One vector is turned by the same rotation once a tick. Each row is the vector after some number of ticks, and that number follows the row.
The counts run from 0 to 159.
122,108,79,84,92,111,104,77,99,82,118,73,86,86,133,97,114,83,105,89,102,79,115,119,90,113,68,95,107,114,103,92,116,79,83,95,87,99,82,49,96,89,105,79,99,86,112,78,95,118,85,75,104,62,135,114,94,105,89,119,95,102,101,91,81,104,112,84,119,112,106,95,125,113,69,109,85,113,129,95,108,113,111,98,93,121,99,104 : 58
107,111,84,92,83,94,109,73,92,78,120,94,84,84,119,98,105,96,85,79,112,73,118,118,97,104,68,103,88,119,84,100,108,90,78,95,92,104,94,47,91,91,97,66,100,82,114,86,93,126,82,83,103,70,125,117,80,102,93,114,91,99,105,80,112,95,94,82,125,108,94,88,116,107,59,115,77,124,122,103,101,115,102,94,105,101,101,110 : 144
120,116,81,86,78,94,107,88,86,85,127,85,86,84,124,107,105,97,90,78,108,83,123,123,103,114,67,102,97,114,87,86,110,101,79,92,96,83,92,52,96,91,90,78,110,85,109,79,98,128,82,85,107,74,128,123,81,106,93,119,92,96,97,79,113,91,103,92,119,103,86,89,120,104,63,121,80,129,128,106,103,107,111,97,103,105,105,108 : 134
123,113,77,82,90,107,114,81,99,81,118,79,91,86,130,103,107,79,95,87,108,74,122,116,100,110,64,99,103,118,96,94,113,86,81,87,88,98,75,58,94,92,110,80,105,90,108,83,103,120,83,73,106,64,129,113,94,98,89,121,90,105,92,94,94,102,108,82,120,109,97,96,116,118,64,113,90,115,132,95,107,109,111,103,94,120,92,108 : 60
114,109,79,79,88,108,101,84,96,88,122,87,94,92,135,106,106,93,85,73,107,78,122,118,90,100,53,97,101,115,95,89,113,89,77,88,88,95,85,52,102,86,99,75,107,89,104,80,94,122,82,87,101,74,126,120,82,102,100,114,82,99,99,83,101,90,100,94,121,113,99,96,120,114,63,114,81,121,133,102,97,108,110,91,107,101,98,107 : 35
110,118,81,82,86,99,112,81,93,83,123,87,86,86,125,94,103,87,90,84,109,78,125,107,90,105,65,108,91,119,89,100,111,79,83,88,85,87,78,55,94,85,104,65,106,85,122,91,97,122,92,79,104,72,124,115,81,99,92,116,78,105,103,80,109,94,103,80,122,115,95,99,123,112,67,117,85,122,124,102,106,116,98,93,106,110,93,112 : 45
118,110,76,89,76,107,98,84,79,84,127,80,80,79,124,102,113,92,99,78,114,79,119,113,101,112,73,109,97,107,87,101,112,86,84,95,86,85,92,53,98,93,93,64,98,88,109,78,99,117,85,86,99,79,134,124,76,99,92,127,95,97,106,85,100,93,108,77,115,108,98,95,120,98,69,122,90,127,118,107,104,104,114,79,94,103,107,113 : 104
121,118,84,81,83,99,101,81,91,85,128,79,80,78,119,109,111,90,97,82,106,89,119,121,100,117,78,105,100,105,90,91,110,99,74,100,91,84,94,48,95,96,85,73,106,79,113,75,96,126,89,82,114,73,128,121,75,112,92,117,99,98,104,77,104,95,103,89,112,112,98,86,125,98,66,119,77,128,122,104,107,109,109,94,98,108,110,103 : 136
118,104,86,87,76,103,107,74,91,78,125,91,81,80,114,97,108,85,94,83,109,82,120,119,103,114,80,103,88,110,85,98,107,86,79,103,88,105,91,49,89,100,95,69,94,84,118,74,100,120,76,87,109,66,136,118,81,105,82,117,103,100,103,85,95,95,107,72,124,106,91,94,122,101,68,120,85,119,114,101,104,114,106,93,96,121,108,112 : 111
116,117,81,83,93,102,104,76,95,83,119,82,91,88,134,108,111,94,90,78,109,73,118,118,95,96,52,102,108,120,93,95,115,88,78,88,94,95,88,53,103,88,105,76,106,89,103,87,91,122,88,79,101,71,125,118,86,100,101,114,85,96,102,86,103,99,99,92,121,113,105,90,116,113,58,108,79,118,134,106,103,109,107,95,100,95,96,105 : 30
117,108,81,89,89,106,112,78,91,76,115,84,94,90,134,94,111,91,98,87,101,73,115,120,89,108,57,99,98,124,98,92,117,81,84,83,91,103,79,49,100,83,111,79,100,89,115,85,95,118,81,81,99,61,133,114,94,98,92,119,92,99,99,86,94,100,107,85,127,108,96,96,119,113,65,110,82,115,132,96,101,110,111,98,96,115,93,114 : 56
128,110,70,84,77,100,110,88,95,86,120,85,89,82,137,106,107,86,92,82,112,79,125,119,104,113,69,99,103,112,92,93,114,95,86,87,92,87,78,63,95,89,102,79,102,90,108,75,111,120,76,84,106,71,128,117,81,96,93,130,96,99,92,87,101,93,106,80,118,104,92,95,111,111,62,123,92,124,130,110,102,106,115,97,90,108,96,109 : 97
120,110,80,95,86,100,101,77,82,74,122,81,90,84,126,109,112,95,100,79,115,72,111,123,104,103,61,102,104,118,88,97,115,95,78,94,101,99,100,47,99,96,105,79,100,91,97,82,101,122,81,79,103,74,134,121,91,99,93,125,99,92,100,91,105,103,104,85,118,104,102,91,112,101,57,111,82,123,128,106,104,103,115,94,91,101,106,111 : 124
116,119,86,88,95,96,104,70,93,80,119,73,82,82,134,104,117,92,104,85,104,80,113,121,94,103,63,102,109,116,98,96,118,91,79,93,93,93,93,47,100,88,101,76,100,85,106,89,91,125,94,75,105,66,126,112,89,105,99,120,90,103,106,84,96,106,104,88,115,115,110,88,122,110,63,106,74,119,134,104,106,111,108,98,95,102,100,100 : 26
119,112,81,78,84,111,102,83,91,93,125,82,88,90,134,103,112,92,93,74,104,85,117,118,86,103,58,98,102,111,98,85,115,86,79,91,89,89,85,52,102,87,91,72,106,89,108,76,92,120,88,87,101,74,128,123,80,106,101,115,86,101,101,79,95,94,102,96,118,114,97,96,127,111,66,114,79,120,133,104,102,110,111,88,106,103,102,106 : 36
123,110,80,84,87,97,110,85,93,80,134,91,87,87,123,113,105,89,86,76,112,83,127,124,107,118,63,106,101,114,92,90,113,95,79,90,99,87,91,50,92,93,98,83,109,89,100,76,99,121,81,77,110,71,125,120,83,101,89,116,88,99,94,82,107,93,105,92,116,109,88,93,115,114,59,118,84,117,130,101,101,111,110,98,101,110,100,112 : 3
109,111,85,79,89,106,109,73,98,79,119,87,84,86,124,95,108,79,88,85,112,73,122,106,92,104,68,101,92,115,89,108,109,76,81,94,81,104,80,52,92,93,104,64,99,85,118,87,95,122,86,75,105,70,127,111,87,99,86,112,84,105,104,87,96,98,100,74,122,115,100,93,122,112,65,113,86,116,117,96,106,116,98,97,101,115,93,109 : 49
118,112,80,73,79,116,104,84,96,85,120,82,91,90,125,110,100,78,88,80,115,70,126,112,92,106,68,99,94,111,94,92,109,85,78,92,77,101,82,58,96,96,96,67,106,89,109,75,99,123,84,85,104,76,134,122,85,102,87,120,87,101,93,98,100,91,96,78,119,106,93,94,124,106,65,119,95,124,118,91,106,100,110,90,98,117,103,103 : 70
124,108,82,87,83,104,101,80,83,81,129,78,87,82,126,112,113,96,95,75,105,83,113,125,101,112,67,99,106,109,94,84,110,100,75,100,99,92,99,47,98,94,90,81,103,87,101,70,94,121,77,84,107,69,132,127,84,105,94,123,103,94,98,84,102,96,104,95,116,105,95,88,119,100,63,113,80,124,129,102,99,103,116,91,98,106,110,108 : 130
113,116,79,94,78,101,106,71,85,80,108,76,86,80,133,92,111,90,104,92,104,73,114,117,88,107,76,101,95,116,93,101,116,84,83,90,84,95,87,54,101,88,103,66,96,81,120,87,98,124,88,83,101,68,133,113,88,103,93,133,97,96,107,89,99,102,105,74,119,109,104,87,122,96,71,114,80,127,123,103,109,105,110,88,90,109,100,110 : 83
115,114,82,75,87,105,100,81,93,88,123,79,79,86,125,98,113,87,100,82,99,89,122,111,91,114,70,105,100,107,99,94,113,81,82,91,84,81,79,52,95,88,92,68,105,80,122,84,93,119,96,81,107,73,128,120,76,107,95,114,85,106,107,77,95,97,107,87,115,117,104,96,131,108,76,117,80,123,122,103,106,116,106,90,105,112,101,105 : 42
116,107,80,86,75,104,108,81,85,82,125,91,84,83,119,100,104,86,85,79,116,75,123,113,103,108,73,106,88,111,82,104,107,86,82,97,88,99,87,55,93,97,98,67,99,89,114,77,102,121,78,87,102,76,132,120,79,98,87,121,93,98,98,82,107,88,101,73,121,108,86,92,116,105,61,121,92,126,113,103,99,108,105,88,97,111,103,119 : 107
122,103,79,84,83,113,104,69,98,84,113,79,88,80,136,104,112,81,96,83,108,73,114,117,97,103,77,90,103,110,92,99,111,87,82,97,86,111,89,51,94,95,103,72,90,89,106,74,102,125,75,87,106,67,135,113,86,99,92,128,101,99,97,95,87,101,101,74,117,108,105,87,114,108,64,116,89,119,124,107,104,108,112,91,90,114,104,100 : 90
111,118,78,92,78,98,111,78,89,80,110,79,90,81,131,91,108,89,98,93,109,71,117,117,92,107,76,102,93,121,90,100,114,83,84,88,85,94,79,57,99,88,106,72,102,83,121,89,104,126,85,84,100,65,130,110,90,103,94,135,94,98,104,84,110,99,104,74,124,107,96,87,115,100,68,116,84,129,126,104,108,107,107,94,96,109,96,109 : 82
124,105,71,91,80,107,107,82,88,85,113,79,92,83,140,98,115,95,100,80,107,77,113,123,94,105,67,94,105,115,95,90,119,89,86,88,92,99,87,55,100,88,102,77,101,91,109,78,107,119,73,89,102,66,131,116,84,99,97,129,101,93,98,88,93,97,109,83,117,105,98,92,112,105,61,116,84,126,132,110,102,104,121,89,94,103,98,110 : 93
123,109,84,85,87,105,97,72,90,80,124,78,85,78,120,116,113,89,94,77,113,79,115,124,105,106,71,98,106,105,94,95,110,95,77,103,92,102,98,44,96,100,97,78,99,87,94,73,95,121,78,80,110,70,133,123,86,100,91,121,104,96,100,92,93,101,102,83,115,105,103,86,118,104,60,113,80,121,122,99,108,104,112,95,90,108,111,102 : 126
108,109,83,88,90,104,109,75,95,78,117,85,88,91,126,94,106,87,90,84,111,72,121,113,91,101,64,105,89,122,90,105,114,73,82,89,86,105,81,53,97,90,109,67,98,87,118,90,95,120,85,78,100,69,127,113,90,97,91,116,85,103,103,87,100,94,100,76,127,114,97,96,120,112,64,111,86,116,120,97,102,115,101,93,102,111,94,113 : 50
116,115,84,83,92,106,98,74,92,86,120,76,88,88,135,113,115,93,94,75,106,78,112,119,89,99,59,97,110,113,97,94,115,87,77,93,89,93,92,48,105,86,101,71,104,88,101,83,91,123,89,81,103,73,126,121,84,100,99,117,85,97,104,85,94,101,98,92,119,114,110,91,120,112,61,108,77,119,135,105,104,108,111,92,100,97,102,100 : 31
112,115,93,82,91,101,100,76,85,80,129,81,79,83,112,110,109,92,95,81,109,81,120,115,96,109,70,110,97,108,92,98,108,90,73,101,87,92,98,41,98,98,90,68,101,81,110,81,91,123,91,75,108,76,129,123,81,110,88,108,89,100,107,82,103,100,99,86,116,115,102,90,130,99,66,113,77,123,113,96,105,110,105,89,104,107,111,107 : 11
129,111,74,84,80,107,99,85,84,90,125,74,80,80,135,107,114,90,103,81,106,84,119,121,100,115,74,101,105,107,94,94,114,91,84,91,88,81,87,58,97,93,94,75,101,88,107,77,104,117,84,85,104,73,134,122,79,100,99,129,98,98,104,84,93,96,110,83,110,108,101,92,119,102,70,124,89,127,126,109,107,104,117,84,90,107,103,107 : 99
111,111,95,83,87,103,103,68,98,79,120,86,82,83,113,100,107,89,92,85,104,79,118,121,91,109,73,100,92,108,94,93,109,88,72,104,90,106,92,41,94,95,91,72,103,79,117,79,88,128,84,79,108,67,128,115,86,110,86,107,94,103,104,81,96,99,100,88,123,108,99,87,128,106,66,110,75,117,119,97,106,117,101,101,104,116,106,101 : 17
